These are runs of 6 systems, one row a step. Runs of the same system follow the same rule from any start.
seq 1, q872, 8 rows:
[[-8, 5, -24, -5, 10, 17, -45, -65, 42, 22, -31, 6, -2, 28, -19, 2, 14, 4, 53, -1, -1, 10],
[0, 43, -37, -39, 23, -6, -7, -39, 59, 16, -12, 15, -19, 38, -27, 12, 3, 7, -2, -13, -30, -21],
[10, 53, -20, -7, 22, -3, -8, -11, 50, 39, -37, -4, 4, -22, -4, 45, -13, 13, -6, -4, -48, 15],
[-2, 45, 9, -14, 27, 12, -17, 10, 47, 20, -14, -9, 27, 14, 7, -3, -65, -6, -19, -18, -31, 45],
[-14, 19, -1, -33, 11, 27, 28, 18, 6, 21, -7, -23, 11, -7, -14, -17, -74, -15, 14, 26, -57, 9],
[-10, 10, -3, -6, -17, 57, 12, 25, -7, -2, -14, -45, 46, -16, -19, -32, -17, 6, 15, -22, -60, 4],
[-38, -29, -18, 6, -31, 62, 10, 12, -13, -23, -31, -6, 34, 24, -35, 12, -40, 11, 26, -20, -16, 6],
[-26, -25, -17, 1, -20, 47, -18, -41, 3, 3, -35, -9, 17, 22, -29, -23, 4, 1, 74, 8, -7, 6]]
seq 2, q178 (8 x 22):
[[-18, 5, 17, 27, -27, 17, 33, 54, -5, -11, -45, 16, 36, 13, 8, 3, -30, 6, -10, 1, -19, 55],
[-42, -36, -11, -12, -7, 13, -28, -9, 9, 7, -18, -26, 0, -24, -4, -35, -47, -20, 71, -13, 10, 16],
[-5, -22, -24, -28, 0, 42, -3, -21, -18, -25, 44, -20, 4, 22, -43, 12, -3, 9, -7, -28, -1, -65],
[20, 5, -5, 41, -28, 33, 15, -11, -18, -5, -38, 18, 24, 16, -17, 35, 72, 30, -1, 12, -21, -1],
[-23, 9, -14, 10, -4, -27, -26, -21, 55, 2, -47, 37, -8, 39, 11, -6, 7, 3, 25, -20, 24, 47],
[-14, 0, -34, -48, 24, -38, 4, -28, 25, 19, 14, 3, -56, -20, -15, 18, -20, -10, 15, 10, -2, -47],
[51, 52, 6, -11, 25, 9, 6, -12, 0, 18, 31, -22, 10, -6, -3, -2, 46, 8, -43, 8, -47, -28],
[2, 38, 19, 21, -8, -9, 31, 51, 17, 4, -38, 23, 21, 11, 19, 10, -20, 7, -36, 3, -26, 57]]
seq 3, q353 (8 x 22):
[[-32, -17, -13, -44, 12, -38, -7, -9, 26, 1, 18, -4, -35, 4, 3, -63, -30, -28, 39, -7, 16, -11],
[25, -2, -13, -15, 9, 22, 7, -5, -35, 0, 46, -37, -4, -40, -21, 29, 15, 9, -25, -6, -21, -67],
[30, 23, 28, 51, -10, 24, 0, 19, -7, -6, -23, 19, 42, 21, 16, 32, 22, 20, -42, 1, -4, 47],
[-35, -11, 3, -5, -7, -36, 13, 5, 27, 7, -35, 33, -23, 20, 16, -36, -35, -20, 43, 27, 17, 44],
[-8, -27, -18, -39, 13, -1, -19, -21, -11, 0, 46, -41, -19, -37, -13, -32, -4, -15, 30, -15, 6, -55],
[31, 8, 3, 22, -5, 37, 11, 9, -32, -20, 18, -2, 27, 6, -17, 56, 24, 26, -60, -19, -10, -29],
[1, 14, 17, 40, -16, -11, 7, 1, 17, 12, -59, 41, 9, 27, 20, 8, 13, 5, 14, 31, 4, 65],
[-37, -17, -18, -38, 7, -38, -16, -5, 29, 2, 7, -6, -32, -5, 7, -58, -27, -25, 43, -19, 21, -3]]
seq 4, q872 (8 x 22):
[[21, 10, 10, -11, 13, 31, 21, 17, -36, 13, 33, -38, 10, -47, -9, 31, -33, -1, -26, 20, -38, -32],
[11, 4, 35, 42, -26, 41, 17, 39, -29, -19, -16, -1, 54, 21, 9, -18, 9, 12, -19, 2, -14, 43],
[-53, -50, -8, -4, -36, -9, 27, 29, -14, -23, -22, 16, -12, 10, -7, -34, -35, -12, 42, 6, 22, 11],
[-5, -36, -17, -13, -4, 21, -34, -34, -19, -2, 24, -40, -3, -30, -15, -26, 31, -5, 47, -16, 10, -46],
[16, 0, -15, 15, -6, 30, 1, -30, -8, -22, 8, 24, 7, 51, -31, 47, 47, 27, -30, -11, 11, -34],
[0, 9, -5, 29, -9, -36, -1, -18, 29, 17, -57, 48, -20, 10, 14, 24, 35, 8, 26, 27, 15, 38],
[-9, 19, -12, -36, 30, -55, -36, -15, 55, 11, 19, -3, -31, -6, 19, -30, -13, -16, -1, -36, 20, 2],
[31, 30, -1, -25, 40, 3, 5, -14, -3, 25, 37, -17, -14, -30, -6, 50, -27, -1, -39, 20, -25, -37]]
seq 5, q353:
[[-24, -3, 10, 13, -15, 42, 5, 7, 6, 11, -50, 2, 29, 14, -6, -2, -56, -3, 40, 26, -22, 54],
[-35, -20, -19, -34, -2, 40, -11, -22, 8, -7, 0, -23, 9, 29, -30, -53, -33, -12, 53, -12, -11, -13],
[-7, -2, -36, -14, -15, 54, 14, -10, -8, -11, -7, -23, 20, 3, -50, 24, 15, 22, 6, -24, -47, -48],
[3, 28, -13, 25, -10, 38, -18, -10, 34, 7, -55, 3, 39, 19, -14, 34, 11, 26, 6, -26, -34, 35],
[-29, 27, -26, -34, 14, -7, -6, -22, 66, 18, -34, 12, -10, 36, -14, -17, -39, -7, 28, -8, -22, 20],
[6, 31, -25, -49, 25, 14, -3, -25, 25, 26, 16, -40, -5, -20, -23, -19, -6, -3, 13, -6, -56, -42],
[24, 49, 4, -1, 9, 38, 12, 24, 8, 9, -1, -26, 42, -5, -10, 15, -13, 15, -46, -20, -62, 5],
[-8, 27, 19, 2, 2, 22, 17, 13, 18, 26, -41, 4, 24, 14, 2, -7, -59, -8, 16, 34, -40, 57]]
seq 6, q178 (8 x 22):
[[-19, 18, -29, -20, -10, 7, 57, 10, 14, 4, -34, 30, -15, 27, -37, 43, -22, 15, -9, 20, -45, -13],
[4, 36, -14, -12, 4, 7, -16, -24, 41, 34, -35, -28, 13, -19, 0, -41, 30, 1, 42, -5, -56, 15],
[-20, 28, -29, -35, 12, 7, 14, 18, 39, -7, -3, 4, 5, 28, -29, 25, -52, 9, -35, -44, -31, -12],
[6, 19, -11, -5, -3, 39, 19, -16, -3, 38, -36, -24, 11, -30, -21, 12, -2, 3, 39, 41, -67, -3],
[-13, 31, -11, -22, 0, 30, -4, 4, 42, -13, -11, -3, 32, 57, -18, -43, -15, 5, -8, -44, -33, 17],
[-33, -9, -43, -10, -22, 14, 33, 15, 6, 7, -46, -6, -7, -34, -32, 42, -23, 12, 29, -2, -43, -17],
[11, 27, -11, -15, 17, 50, -43, -47, 33, 18, -7, -28, 31, 25, -21, -19, 10, 5, 25, -21, -33, 0],
[-24, 11, -34, -18, -16, 13, 50, 13, 17, -13, -29, 30, -7, 45, -41, 31, -16, 16, -15, -3, -35, -16]]
seq 7, q683 (8 x 22):
[[-28, -27, 0, -1, -18, -26, 16, 8, 4, -37, 3, 47, -20, 67, 0, -37, 11, -5, 2, -4, 47, 5],
[-10, -24, -32, -12, 7, -35, -25, -33, 9, 17, 2, -9, -44, -53, -3, 23, 23, -2, 38, -9, 23, -39],
[41, 26, 5, 11, 23, 14, -24, -17, 2, -7, 34, 4, 14, 21, -2, 56, 15, 16, -63, -25, 11, -19],
[20, 33, 18, 13, 2, -42, 38, 7, 11, 24, -28, 43, -22, 10, 24, 2, 21, -3, -11, 60, -12, 31],
[6, 9, 17, -16, 17, -34, -33, 10, 18, 8, 29, -35, 0, -37, 37, -73, 3, -20, 4, -28, 9, 14],
[-5, -6, 4, -21, 13, 6, 28, 31, -25, 0, 36, -19, -7, -35, -8, 39, -72, -8, -34, 9, -11, -28],
[24, -3, 35, 46, -15, 51, 1, -2, -42, 13, -21, -15, 40, -14, 7, 4, 21, 5, 21, 45, -20, 30],
[-30, -31, 12, 4, -32, -7, 20, 39, -14, -43, 4, 20, 8, 46, 5, -61, -2, -7, 0, -18, 31, 16]]
seq 8, q865, 8 rows:
[[-3, 21, -4, 5, 16, -16, -32, 22, 31, 23, -21, -24, 11, -62, 24, 30, -40, 0, -8, -40, -12, 35],
[12, 23, 30, -14, 30, 45, -6, -12, 2, 19, 18, -12, 25, 30, -1, -6, -73, -16, -6, 35, -21, 25],
[-2, 13, -4, -19, -21, 19, 49, 19, -14, 3, -12, -19, 8, -4, -15, -64, 22, -4, 25, 29, -63, -10],
[-25, -16, -15, 11, -29, 13, -8, 48, -1, -20, -20, -34, 32, -46, 0, -4, -6, 13, 1, -71, -14, 6],
[-17, -19, 0, 17, 0, 58, -22, -18, -2, 3, -23, 2, 26, 19, -22, 55, -66, 4, 20, 5, 7, 21],
[5, 3, -6, -9, -5, 43, -4, -50, 4, 5, -10, -4, 14, 48, -26, -44, 37, 0, 48, 26, -26, -8],
[-18, 20, -44, -12, -19, -17, 3, 11, 40, -12, -31, -1, 2, -2, -16, -8, 48, 23, -4, -64, -31, -14],
[1, 20, -5, 17, 21, 0, -49, -13, 40, 26, -33, -3, 12, -25, 13, 60, -34, 8, 1, -25, 4, 38]]
seq 9, q683, 8 rows:
[[30, 53, 10, -21, 9, 0, 42, 10, 6, 17, 8, -9, 7, 13, -3, -48, 28, -2, -22, 29, -65, -5],
[-21, 15, -4, -6, -15, -18, 14, 60, 16, 3, -27, -27, 18, -49, 17, -33, -19, -1, -2, -37, -39, 29],
[-24, -11, 10, -8, 9, 45, -21, 7, 1, 6, -2, -25, 28, -5, -7, 9, -95, -13, 19, -3, -5, 25],
[-6, -18, 1, -9, -14, 63, 26, -21, -33, -6, 1, -7, 17, 40, -39, -24, -3, -2, 34, 43, -30, -22],
[-28, -23, -33, 10, -48, 10, 18, 19, -2, -32, -35, 1, 13, 8, -24, -21, 53, 22, 20, -44, -12, -15],
[-36, -17, -33, 6, -4, -6, -34, -16, 39, -9, -34, 22, -7, 13, -13, 49, -29, 13, 16, -49, 34, 13],
[16, 19, -13, -20, 31, 15, -26, -73, 29, 19, 11, 21, -18, 50, -23, 22, 3, 0, 12, 26, 3, -19],
[24, 47, -20, -23, 6, -25, 25, -6, 23, 5, 1, 7, -15, 14, -8, -24, 70, 14, -27, -6, -42, -31]]
seq 10, q865, 8 rows:
[[-16, -17, -12, 0, -9, -43, 10, -20, 18, -18, -7, 57, -41, 55, -1, -2, 29, 1, 4, 8, 46, -4],
[9, -4, -17, -12, 23, -59, -28, -32, 20, 15, 21, 5, -50, -34, 14, 18, 35, -5, 6, -3, 35, -31],
[42, 31, 19, 0, 36, -30, -6, -4, 4, 4, 47, 15, -15, 8, 21, 35, 8, 0, -70, 1, 20, -12],
[21, 15, 37, 14, 7, -46, 35, 22, -15, 15, 6, 28, -22, -4, 37, -13, 6, -16, -18, 62, 6, 28],
[-10, -26, 18, -19, 1, -42, 11, 38, -24, -12, 45, -14, -23, -29, 29, -54, -23, -25, -8, -2, 32, -10],
[0, -34, 6, -1, -5, 5, 33, 26, -55, -13, 36, -9, -15, -38, -9, 43, -34, -2, -23, 18, 11, -41],
[18, -39, 33, 46, -24, 29, 6, 4, -65, -22, 16, 6, 16, 6, 6, 3, 35, 2, -2, 33, 33, -2],
[-31, -48, -9, 11, -36, -16, 23, 9, -19, -42, -3, 39, -20, 44, -9, -13, 23, 4, 11, -5, 48, -12]]
seq 11, q716 (8 x 22):
[[17, -27, 10, 31, -24, 40, -10, 10, -53, -19, 21, -40, 34, -39, -1, -7, 47, 14, -2, -20, 0, -23],
[-18, -33, 10, 47, -35, 6, 9, 33, -21, -33, -27, 37, 17, 24, 6, 29, -1, 16, -14, -17, 40, 34],
[-19, -46, -3, 13, -14, -25, -16, -33, -13, 3, -12, 20, -35, -8, 8, -12, 21, -12, 64, 32, 52, 1],
[7, -11, -20, -18, 3, -22, -8, -22, 0, -29, 43, 15, -27, 26, -14, 1, 49, 8, -26, -31, 36, -57],
[28, 18, -3, 22, 3, -32, 22, 4, -7, 13, -10, 26, -25, -29, 8, 75, 35, 17, -38, 21, 1, -13],
[22, 28, 31, 11, 20, -58, -19, 10, 24, 15, 7, 15, -13, -9, 52, -34, 15, -16, -18, 8, 26, 43],
[-14, -11, 2, -42, 20, -40, 19, 26, -8, -2, 48, -11, -37, -27, 9, -17, -59, -24, -17, 6, 13, -26],
[31, -2, 20, 12, 4, 21, -5, 19, -44, 5, 35, -52, 24, -66, 12, 1, 19, 0, -22, -8, -19, -22]]
seq 12, q716 (8 x 22):
[[19, -14, 9, -20, 35, 1, -27, -33, -16, -8, 72, -3, -20, 20, -1, 2, -11, -14, -20, 3, 45, -41],
[30, 13, 9, 11, -14, -7, 59, 29, -41, -5, 13, 10, -7, -17, -1, 17, 45, 12, -43, 34, -28, -29],
[-6, 8, 11, 27, -13, -49, -11, 47, 18, 2, -31, 2, 5, -43, 43, -19, 18, 2, -6, -34, 9, 50],
[-20, -34, 11, -14, 22, -15, -33, -5, -4, -3, 34, -6, -22, -13, 14, 5, -74, -26, 12, -3, 54, 2],
[31, -20, 19, 1, -1, 32, 15, -11, -61, -9, 53, -21, 3, -7, -11, -12, 30, -2, -8, 35, -1, -49],
[-3, -5, 0, 35, -42, -13, 36, 58, -18, -29, -29, 17, 19, -8, 8, 6, 46, 23, -32, -32, -6, 14],
[-25, -34, 3, 24, -4, -34, -37, -2, 13, 8, -29, 12, -18, -32, 28, 19, -25, -10, 39, -8, 53, 36],
[12, -27, 10, -17, 22, 1, -23, -41, -22, -13, 65, 0, -22, 31, -4, -18, 2, -15, 1, 14, 51, -39]]

Name the system that made each run.
seq 13, 2 rows:
[[47, 46, 19, 33, 15, 11, -23, -4, 10, 21, -9, -10, 32, -23, 18, 40, 33, 18, -40, -9, -24, 23],
[-10, 25, 27, 0, 3, -15, 14, 23, 28, 4, -21, 31, 8, 50, 22, -40, -39, -15, -6, 19, -2, 64]]

q865
seq 14:
[[-14, -22, -2, -22, 21, -23, -56, -13, 19, -5, 39, -27, -12, -19, 17, -37, -27, -19, 18, -43, 43, -7],
[32, 9, 3, -16, 22, 25, 19, -29, -31, 7, 47, -3, -15, 11, -24, 38, 3, 3, -27, 40, -13, -53]]

q872
seq 15 (2 x 22):
[[22, -16, 8, -7, 17, 4, -40, -41, -21, 10, 47, -35, -6, -26, 9, -41, 35, -15, 29, 9, 18, -32],
[6, 15, -13, -4, -10, -10, 46, 33, -5, -30, 12, 28, -5, 31, -19, 36, 16, 21, -68, -23, -11, -27]]

q865
seq 16:
[[-25, -2, -19, -23, 20, 2, -38, -4, 32, 18, -4, -29, -1, -40, -3, 20, -75, -11, 22, -34, -3, 5],
[28, 24, 6, -24, 32, 50, -5, -41, -1, 9, 43, -11, 10, 48, -27, 6, -21, -2, -18, 23, -22, -28]]

q353
seq 17, 2 rows:
[[-40, -23, -3, -11, -19, -31, -8, 15, 22, -10, -18, 2, -9, 6, 15, -73, -7, -19, 46, -20, 21, 28],
[-19, -28, -28, -34, 14, 15, -22, -22, -3, -5, 34, -28, -16, -25, -26, 32, -44, -4, 12, -27, 11, -54]]

q683
seq 18:
[[-14, -11, -5, -16, 8, -58, -11, -12, 19, 24, -6, -1, -44, -38, 27, -39, 3, -25, 50, 22, 18, 6],
[14, -7, 1, -23, 20, -10, -16, 10, -18, -17, 69, -31, -8, -25, 2, 1, -8, -4, -45, -39, 19, -51]]

q353
seq 19 (2 x 22):
[[2, -6, -8, -13, 34, 15, -53, -51, 17, 34, 9, -27, -10, -35, -5, 34, -44, -13, 37, 8, 9, -9],
[35, 28, 11, -9, 9, 39, 29, -9, -18, -11, 33, 5, 16, 52, -24, -1, 24, 12, -44, 18, -32, -30]]

q683
seq 20:
[[-37, -21, -8, 20, -43, 8, 28, 15, 3, -17, -57, 37, 9, 43, -8, -18, 3, 8, 35, 9, 1, 38],
[-35, -34, -32, -21, -1, -1, -44, -38, 26, -9, -1, -8, -14, 9, -13, -28, -2, -7, 55, -38, 31, -16]]

q683
seq 21, 2 rows:
[[21, 26, 42, 0, 14, -2, -2, 16, -5, 24, 11, -27, 19, -24, 36, -66, -11, -24, 9, 33, -23, 38],
[-35, -18, -7, -28, -14, 11, 24, 52, -13, -27, 19, -26, 13, -8, -11, -37, -60, -11, -8, -37, -11, -10]]

q716
seq 22, 2 rows:
[[7, 21, 27, 17, -22, 5, 57, 52, -16, -12, -18, 21, 24, 25, 11, -19, -2, 5, -35, 25, -32, 35],
[-42, -42, 2, 2, -23, -16, 0, 29, -8, -4, -20, -18, -4, -41, 16, -45, -33, -21, 57, -4, 15, 25]]

q865
seq 23, 2 rows:
[[7, 25, -5, 3, 29, -42, -47, -15, 56, 16, -9, 17, -14, -5, 24, 35, -11, 1, -20, -33, 28, 30],
[32, 40, 17, -32, 50, -13, 0, -32, 20, 33, 38, 3, -23, 18, 8, -3, -25, -20, -20, 47, -14, -8]]

q683
seq 24, 2 rows:
[[-21, 6, -12, -20, 18, -57, 3, 1, 40, -4, 2, 46, -44, 31, 8, 25, -35, -7, -23, -11, 35, 7],
[34, 28, 13, -12, 38, -25, -23, -22, 8, 49, 19, -30, -18, -60, 26, 0, -2, -16, 9, 35, -17, -3]]

q872
seq 25, 2 rows:
[[17, -12, -9, 31, -6, -2, -46, -31, 3, -14, 3, 3, 4, 0, 2, 19, 79, 20, -3, -41, 39, -14],
[5, 0, -4, 4, 15, -37, -5, -32, 21, 0, 3, 56, -40, 44, 3, 46, 2, 3, -17, 18, 48, 1]]

q872
seq 26, 2 rows:
[[19, 37, 0, 12, -5, 36, 13, 25, 1, 17, -29, -30, 41, -36, -4, 18, 4, 18, -17, -8, -70, 13],
[-23, 11, 17, 4, -12, 22, 11, 32, 19, -8, -31, 8, 35, 41, 7, -38, -53, -6, 5, -4, -17, 59]]

q683
